128 stands for zero in the data rows.
Here is a table of points, one per row:
[179  81 124 144 142 133 119 127 144  92 106 107 149  84 130 137 118 113
 125 138 153 160 173 142 137 121 179 132 196 127 106 169 124 145 112 113
 134 165 147  93 168 128 138  80 145 206 107 191 164 153 141 145 146 110
 113 102 113 153 120 134 117 117 129 136]
[148 114 168  95 130  91 157 121 139 128 146 139 130 154  87 131 150 160
 124  91 151 114 132 119 129 172 121 122 133 128 130 127 189  66 197 109
 131  95 147  77 129 145 140 123 123  61 141 136 130 143 155 163 106  57
 120 180 154 122 149 118 141 134 127 148]
[146 186  82  62  70 176 139 109  84 124  85 182 146 159 215 165 140 168
 238 164 157 117 154 152 127 141 110 148  71  39  44 130 164 127 137 176
 115  48 138 138  96 135 160 210  87 144 145 155 124  78 158 194 106 152
 149  88  87 101 126 175 159 127 118 119]
[122 160 157 124 148 132 154 144 169 103 113 166 101 203  67 132 131  66
 107  58 114  91  99 126 131 121 115 117 130 132 143 128 193  58 113 158
 160 152 136 139 183 194  63 118  48  91 140  96 124 156 162  56 148 103
 122 130 128 145  71  91  93  97  71 184]
[118  79 103 157 141 136 123 152 164 104 180  68  96  74 128  93 127 166
 160 179 142  78 158 124 160  95 145 135 154 166 167 145 121 142 136 144
 128 185 131  87 114 100 152 117 216 125 105 121 132 145 111 129 111 128
 157 115 133 141 127 121 132 116 146  74]
[113  81 133 159 142 113 119 157 135 120 149  90  96 152 145 105 138 148
 115 173 106  94 163 110 145 109 138 137 127 139 159 110 107  93 113 127
 141 138 160 107 148 110 155 129 170 131 127 153 114 143 142 129 155 124
 140 141 142 158 150 109  99 131 133 115]
[122 189  62 122 102 141 112 129  75 150 103 132 133  75 171 143 107 154
 208 121 169 138 117 156 116 124 161 113 124 112  19 195 138 142 113 123
 129  75 112 118  92 138  94 210 109 150 104  93  99 107  99 117  58 148
 157 116  94 130 187 157 165 102 150  99]
[124  92 151 151 190 134 157 152 107 126  92  95 153 148 117 112 140 112
 140 134 118 130 109 132 128 144 162 112 133 123 129 117 134 137  93 103
 161 134 131 163 156 127 173 131 105 160 109 152 121  95 185 146 153  97
  85 115 121 199 143 126  70 129 102 145]
[ 85  71 143 171 104 133  95 184 123 103 162 124  76 149 171 201 129 120
 113 180 155  90 205 119 162  87 144 139 123 141 151 199  68  71 111 100
 174 150 155  91 183 153  94  97 176 125 166 192 126 139  72 121 176 145
 179 123 132 143 195 119 173 129 151  59]
[160 160 130 121 142 123 142 111  77 127 161 125 143 117  98  71 131 142
 123 107 113 129 104 146 137 150  87 111 155 149 144 150 162 136 161 128
 138 159 122  93  79 111 178 123 131 126 125  68 123 141 150 131 114 152
 139 136 123 135  73 107 117 104 136 163]
[116 171  99 112 125 134 116 116 132 153 110 111 150  81 197 162  76 113
 151 114 173 158 110 153 123 127 111 126 133 126  72 113 152 201 114 159
 143 112 140 241 120  97 100 137 180  98 112 174 197 140  99  93  74 106
 154 126 118 114 142 195 126 147 122 121]
[ 83 105 147 157 135 136 136 157 149  80 127 131 138 159 122 183 188 115
 125 112 161 151 152 130 122 103 128 116 133 120  97 181 130  82  86  72
 199 103 117 111 238 180 146 106 116 123 157 168 143 131 158 132 147  80
 118 116 128 184 134 129 136 103 124 158]
[145 126 145 143 125 132 112  91 109 161 133 173  97 118 123  96 126  98
  55 145  77 111  81 109 144 136  83 126 112 141 183 125  57 135 122 118
  67 159  83 155  72 105 107 125 114 162 132  43  57  96  91 132 174 197
 136 124 115 119 108  79 164 138 134 147]
[147 136 167 118 138 124 140 133 178  85 109 184  82 201  84 116 124  58
  50  93  91  94 109  96 147 104 114 134 123 119 184 118 144  73 131 142
 110 173 117 142 141 180  59 122  37 119 112  98 131 142 129  56 176 133
 140 131 129 119  77  71 132 102 104 158]
[116 170 102 111 124 137 119 115 132 152 111 113 154  80 198 167  74 109
 147 113 166 159 108 154 119 127 112 130 129 122  75 111 155 201 119 153
 142 112 136 235 120 100 102 134 179 103 110 173 196 142  92  90  70 110
 156 123 116 116 142 193 126 147 118 120]
[ 85  69 135 170 105 130  96 184 115 101 162 122  79 148 169 199 127 118
 115 182 158  90 202 119 163  89 146 136 123 142 157 196  70  67 108  94
 176 149 156  93 182 156  98 101 177 125 168 195 124 140  74 123 177 148
 178 126 131 142 194 117 175 126 148  59]
[147 118 166  98 131  87 160 124 143 126 144 142 131 154  90 127 151 160
 124  92 152 115 129 117 129 169 118 123 133 130 132 127 186  68 200 110
 132  94 147  74 125 148 139 127 126  64 137 135 133 147 156 161 106  59
 112 179 150 123 147 121 141 136 128 149]
[145 107 149 133 129 125 109 133 115 168  97 115 134 132 133  90 170 130
 140 144 107 137 106 121  79 169 121 134 139 142 128 124  91 154 131 106
 133 149 131 149 111 112 186 141 143 139 124 132 120 150 196 147 146 150
 111 139 134 149 164 117 140 125 137 145]
[124  76 117 157 158 118 116 158 172  69 189  89 107 129 115 128 147 176
 158 152 137 101 177 118 149 103 159 141 134 140 153 144 139 118 167 127
 168 159 109  73 117 106 142 119 195 119 119 144 136 137  99 162 126 113
 130 120 147 112 121 107 133 124 127  74]
[149 135 107 124 126 133 117  52  92 167 118 156 126  86 124  73 122  70
  63 149  91 158  81 120  98 143  96 125 131 124 133  97  71 178  90 146
  46 128  97 147 100 124 124 138 100 166 132  73 110 113  96 116 161 198
 116 124  96  96  88 132 138 147 120 148]
[153 165 175  90 125  99 151 137 134 195 102 130 138 161  38  90 140 164
 163  57 107 128 107 123  86 173 105 131 127 144 107 111 163 102 179 110
 154 110 175 114 114 158 150 158  71  51 129  91 110 135 237 165  98  75
  89 160 161 140 144 116 104 119 117 160]
[ 63 195  88 100 118 143 116  82 154 157 104  97 198  89 166 133  89 125
 144  90 131 210 107 147 103 123 105 136  98 125 133 107 112 222 113 146
  71  65 106 173  76  64 112  96 160 104 145 145 186 123  57  82  48 156
 113 134 116  71 122 206 132 147 170 104]
[ 75  96 102 153 131 129 134 120 108 152 169  87 110  82 144 116 106 177
 177 170 129 110 104 110 130 107 155 114 131 140 144 132  59 189 105 129
  92 115 144  97 106 103 143 127 171 174  83  77  86  91 115 138 103 130
 146  89 106 146 109 124 126 136 166  82]
[130  81 120 161 157 119 113 156 177  74 187  90 111 128 116 130 144 172
 158 152 135 103 181 116 151  99 158 141 132 139 152 143 140 118 158 129
 165 161 108  75 117 110 146 119 197 119 123 146 138 134  95 163 123 112
 129 121 144 115 125 104 135 123 127  72]
[ 65 170  98  91 135 149 164  89 120 159  90  80 237 110 145 103  57 115
 150  77  91 169  68 155 127 120 138 112  84 130 117  34 118 243  90 179
  53  75 140 203  95  86 153 124 116 120 101  85 138  85 124 103  74 135
  90 116 116 120 117 201  69 166 149 130]
[138 144 122 134 126 143 114 139 115 175 111 191  93 141 116 137 166 120
  86 127  99 108 114 129 111 142 108 130 121 158 147 128 132 104 136 112
 147 150 109 143 122 145 112 145 103 116 125  80  94 155 120 112 171 161
 136 141 150 100 138  95 155 144 123 145]
[145 134 159 117 123 106 158 164 126 138  90 119 151 142  84 134 154 141
 135 101 141 127 123 124 122 160 151 115 142 113 104  80 185  88 132  89
 151  90 156 123 190 141 159 144  93 128 129 164 126 115 187 160 142  97
  80 117 150 149 132 160  57 118 104 149]
[238 171 125  75  77 114 110  85 150  42 131 180 147 149  73 116 111  92
  40 151 121 219 173 113 135 100 163 152 121  48 139  51 142 102 155 211
  40 160  78  89 114 149  64  78  12 228 173 201 167 120 105 122 156 147
  92 153 156  29  57  88  92 133  86 189]
[129 128 137 160 110 140 116  93  74 182 131 174 105 104 144 123 129 109
  79 144  66 120  66 132 103 152  81 124 116 156 162 120  66 149  92 100
 110 144  84 169 103 108 122 133 115 136 131  31  63 116 107 123 168 188
 128 126 122 141 113  98 166 145 145 163]
These points spread out most along one direction. Take the direction at right angles to it along which they spread out most. Go by this last direction. How far along it is each point below, from 0 to 99? The average is 50, and the first point in the table lies past the average. One standard deviation of the points above along it is 16.
[160 160 130 121 142 123 142 111  77 127 161 125 143 117  98  71 131 142
 123 107 113 129 104 146 137 150  87 111 155 149 144 150 162 136 161 128
 138 159 122  93  79 111 178 123 131 126 125  68 123 141 150 131 114 152
 139 136 123 135  73 107 117 104 136 163] ~ 41
[147 118 166  98 131  87 160 124 143 126 144 142 131 154  90 127 151 160
 124  92 152 115 129 117 129 169 118 123 133 130 132 127 186  68 200 110
 132  94 147  74 125 148 139 127 126  64 137 135 133 147 156 161 106  59
 112 179 150 123 147 121 141 136 128 149] ~ 39
[148 114 168  95 130  91 157 121 139 128 146 139 130 154  87 131 150 160
 124  91 151 114 132 119 129 172 121 122 133 128 130 127 189  66 197 109
 131  95 147  77 129 145 140 123 123  61 141 136 130 143 155 163 106  57
 120 180 154 122 149 118 141 134 127 148] ~ 39
[118  79 103 157 141 136 123 152 164 104 180  68  96  74 128  93 127 166
 160 179 142  78 158 124 160  95 145 135 154 166 167 145 121 142 136 144
 128 185 131  87 114 100 152 117 216 125 105 121 132 145 111 129 111 128
 157 115 133 141 127 121 132 116 146  74] ~ 70
[130  81 120 161 157 119 113 156 177  74 187  90 111 128 116 130 144 172
 158 152 135 103 181 116 151  99 158 141 132 139 152 143 140 118 158 129
 165 161 108  75 117 110 146 119 197 119 123 146 138 134  95 163 123 112
 129 121 144 115 125 104 135 123 127  72] ~ 64
[ 63 195  88 100 118 143 116  82 154 157 104  97 198  89 166 133  89 125
 144  90 131 210 107 147 103 123 105 136  98 125 133 107 112 222 113 146
  71  65 106 173  76  64 112  96 160 104 145 145 186 123  57  82  48 156
 113 134 116  71 122 206 132 147 170 104] ~ 64
[147 136 167 118 138 124 140 133 178  85 109 184  82 201  84 116 124  58
  50  93  91  94 109  96 147 104 114 134 123 119 184 118 144  73 131 142
 110 173 117 142 141 180  59 122  37 119 112  98 131 142 129  56 176 133
 140 131 129 119  77  71 132 102 104 158] ~ 21
[145 107 149 133 129 125 109 133 115 168  97 115 134 132 133  90 170 130
 140 144 107 137 106 121  79 169 121 134 139 142 128 124  91 154 131 106
 133 149 131 149 111 112 186 141 143 139 124 132 120 150 196 147 146 150
 111 139 134 149 164 117 140 125 137 145] ~ 49
[116 171  99 112 125 134 116 116 132 153 110 111 150  81 197 162  76 113
 151 114 173 158 110 153 123 127 111 126 133 126  72 113 152 201 114 159
 143 112 140 241 120  97 100 137 180  98 112 174 197 140  99  93  74 106
 154 126 118 114 142 195 126 147 122 121] ~ 67
[124  76 117 157 158 118 116 158 172  69 189  89 107 129 115 128 147 176
 158 152 137 101 177 118 149 103 159 141 134 140 153 144 139 118 167 127
 168 159 109  73 117 106 142 119 195 119 119 144 136 137  99 162 126 113
 130 120 147 112 121 107 133 124 127  74] ~ 64
